One turning vector, and how many ticks it has turned
The counts run from 0 to 146.
[132 150  70 123 156 124 156 157 106 147 128 133 121 119 123 111 139 163
 108 150 103 162 171 139  46 117 161 121 101 138 115 168 165 116 141 100
 132 120] -> 19
[110 138  97 138 143 133 149 122  96 147 146 107 111 135 110 127 165 138
 118 152 144 161 141 102 120 120 190 112 136 173 121 171 206 122 135 153
 111  78] -> 133
[119 137 136  86 160 153 123 118 120 102 106 164 104  76  56 111 141 103
 145 163 140 104 139 134 112 158 166 139 147 158 119  95 155 137  86 141
 133 129] -> 77
[147 164 137 110 167 161 129 159 127 128  99 134 102 107  85 143 132 146
 133 136 120 122 149 119  67 141 139 181 128 158 103 157 182 121 127 152
 157 106] -> 97
[ 94 167 156 102 151 160 178  91 154 163 134 138 107 119 100  65 133 161
 144 130 157 143 162 114 108 123 147 128 135 152 119 133 179 144 138  94
 120 133] -> 45
[ 86 124  75 118 142 126 198 134 141 112 106 142 125 126 123  99 156 148
 127 162 157 154 153 142  68 131 164 136 133 138  86 170 145 124 113 157
 116 103] -> 122
[146 128  86 123 177 112 170 146  98 122 138 146  85  98 110 131 145 114
 154 156 105 133 187 143  68 110 158 122  86 129 119 155 141 145 114 129
 125 130] -> 102
[134 155 123  93 156 158 151 132  87 126 152 117 164 111  84 108 130 136
 104 109 152 111 138  99 140 100 177 125 156 181 149 140 177 109 120 107
 112  76] -> 52
[ 95 147 107 141 144 156 162 105 107 163 140 163 107 138  90 118 149 173
 163 143 150 169 115 103 143 143 168 145 143 163 122 109 173 123 152 168
 133 109] -> 34
[125 139 123 126 170 193 136 152 118 159 125 159 154  80  81 103 133 113
 150 149 162 133 143 151  86 140 154 133 126 147 116 112 126 169 104 141
  77 171] -> 67
[148 165 108 114 164 138 175 138  70 103 152 153 142 106  83 147 129  93
 167 139 120 121 187 129  93  98 144 149 104 132 142 143 109 121 118 161
 153  96] -> 104
[164 119  97 104 156 136 163  84  74 123 129 137 145 108  96 104 125 149
 144 119 154  57 143 155  96 135 149 114 116 137 149 136 107 124 104 105
 127 103] -> 83
[110 124  98 135 125 158 168 116 107 146 100 169 123 139  93 117 142 209
 128 140 128 126 116 153  47 131 120 151 128 117 100 122 159 123 151 130
 134 120] -> 118
[126 106 111  84 167 142 146 143  88 118 113 179 119  69  97  60 126 138
 142 142 136 121 136 128  95 141 159 128 156 132 131 116 149 123  66 122
 142 143] -> 75
[172 133  96  90 144 119 211  82  97 100 138 157 117 113  93 118 133 150
 140 114 104 117 139 167 100 135 158 111  95 135 134 128 161 138 114 125
 120  95] -> 0
[156 149 115  82 177 138 120 125 117 114 143 174 159  91  78  65 140 166
 144 106 139 110 149 134  95 119 167 131 123 119 149 106 116 116 114 109
 163 130] -> 73
[112 137 103 145 151 141 168 114 106 146 108 171 109 151  94 111 153 205
 150 130 131 130 115 133  66 138 139 164 134 127 117 132 158 107 154 154
 164 111] -> 117
[109 138 130 111 137 138 207  95  99 135 132 135 126 131 126  84 123 179
 149 121 132 129 155  95  90  82 125 145 121 121 110 145 177 108 138 106
 167 109] -> 127
[123 128  95 116 146 131 198  74  93 114 142 164 103 139  97 118 124 124
 194 134 127 122 163 130  93 151 148 127 116 143 124 146 131 118  88 132
 173 103] -> 2
[167 130  70 124 135 170 175 110 110 154 104 128 110 140 127 138 151 176
 135 108 137 115 120 124  86 128 143  97 126 126 101 192 174 104 148 150
 111  98] -> 8
[163 112  98  96 170 117 164  78  82 134 135 135  94 119  95 104 156 160
 153 125 144  59 130 149  90 129 165 120 105 139 141 131 124 142 123 107
 125 112] -> 82
[101 190 124 109 142 125 198  83 152 105 151 143 139 133 104 123 151 146
 127 145 145 146 157 116  81 108 163 147 115 145 111 142 149 132 142 173
 126  79] -> 124
[121 126  75 147 168 170 130 137  93 142 127 102 145 130  66 119 145  92
 164 153 142 112 159 121 142 121 167 135 145 189 145 135 124 152 117  98
 112 124] -> 58
[138 163  99 150 139 175 173 152 118 127  91 120 165 129  93 132 148 180
 129 117 106 129 152 118  89  94 127 178 120 142 102 158 157 134 149 132
 130  98] -> 16
[108 154  74 122 191 161 134 138  97 172 106 113 110 104 116 126 135 121
 142 141 163  84 122 100 137  92 169 136 139 175 134 144 111 141 148 138
 110 103] -> 60
[103 143  86 136 116 163 177 123  68 146 145 180 162 117  98 116 132 134
 126 145 154 171 126 130 137 131 166 121 156 156 139 107 162 106 118 181
 111  94] -> 32
[164 118  79 119 132 176 160 115 110 129 105 126 127 155 103 146 189 149
 158 121 143 119 121 114 101 131 128 112 125 146 108 182 177 105 140 157
 133  96] -> 7
[112 118  67 131 133 137 128 111  70 154 138 182 128 121 108 107 140 165
 137 166 151 152 164 111 101  82 149  84 125 110 119 133 152  93 135 124
 131 125] -> 29
[175 125  71 130 171 171 163 110 147 133 113 103 117 117 117 117 165 152
 172  85 143 110 131 129 106 151 145 120 127 139 101 164 164 156 113 153
 110 131] -> 90
[175 149  90 117 158 192 163  95 165 134 113 114 137 120  77 137 160 140
 177  96 157 109 127 118 109 145 139 124 129 148 102 153 169 153 116 160
 120 123] -> 89
[131 176  72 123 149 170 158 156 127 128  87 130 152 135  96 125 142 184
 128 115 108 145 149 100  91  80 127 157 128 132  98 149 160 113 150 109
 150 114] -> 17
[150 137 105 113 116 186 149 104 104 117 107 134 150 152  72 150 178 135
 161 134 164 110 129 106 109 122 128 129 123 151 112 172 152 102 138 157
 161  81] -> 6
[ 98 141  69 133 133 175 144 183 105 151 119 129 158 145  88 152 159 131
 139 158 172 157 128 124 103 111 159 130 124 189 137 142 140 128 133 116
 125 107] -> 141
[ 91 164 111 118 143 135 196 109 135 121 122 151 131 111 126 112 140 139
 113 164 149 143 156 148  81 102 173 136 118 143  93 149 140 125 131 176
  92  82] -> 123
[141 136 100 108 174 148 139 128 103 157 156 119 116 118  88 103 126 141
 146 109 127 141 134  83 139 151 167 121 164 181 157 129 197 111 124  89
 145 129] -> 54
[108 125  88 129 129 134 116 130  68 149 160 169 136 138  98 121 157 139
 127 185 164 148 157 129  83 117 179  83 126 123 138 131 147  91 130 143
 122 122] -> 30
[101 108 117 115 146 174 168 119 111 117 131 115 159 113 100  63 147 130
 145 135 153 129 177 108 128  74 149 114 142 154 115 157 129 161 101  84
 120 111] -> 48
[128 163  78 124 149 125 175 154 104 128 140 142 151  97 116 119 121 137
 104 157 110 165 174 158  57 109 159 121 102 141 114 154 154 114 128 109
 118 114] -> 20
[109 155  92 141 152 160 167 106 108 129 111 173 135 146  91 122 136 191
 151 114 134 131 115 107  91 119 136 161 148 121 114 120 139 104 154 177
 170 103] -> 116
[ 98 118  89 121 118 169 159 126  95 110 115 118 160 118 101 113 139 115
 129 155 153 153 167 101 114  86 142 109 152 142 103 171 177 106  98 116
 123  94] -> 131
[133 123 110 132 167 150 150 116  90 172 141 122 103 107 101  96 101 141
 140 120 122 136 143 118 132 145 165 118 155 181 143 129 205 132 127  71
 109 136] -> 55
[165 147 114 161 174 147 129 131 110 101 143 120 143 123 101 121 126 147
 153 108 146 101 175 160  54 139 168 133 135 132 115 165 115 145 101 132
 139 108] -> 93
[119 161 134 108 141 124 220 100 133 104 162 130 157 147 108 109 163 164
 141 127 141 150 154 118  84 111 153 167 116 156 132 133 162 119 148 161
 133  83] -> 125
[129 179  94 114 196 149 104 135 104 183 128 123 127 110 102 132 138 145
 139 134 173  90 120 104 117  99 172 137 133 176 143 139 102 129 167 134
 122 105] -> 61
[ 92 153 136 126 148 148 200 134  79 151 137 147 118 103 115 121 143 126
 151 162 106 150 157  82 110  88 126 157 100 151 110 122 170 123 151 158
 123 112] -> 24
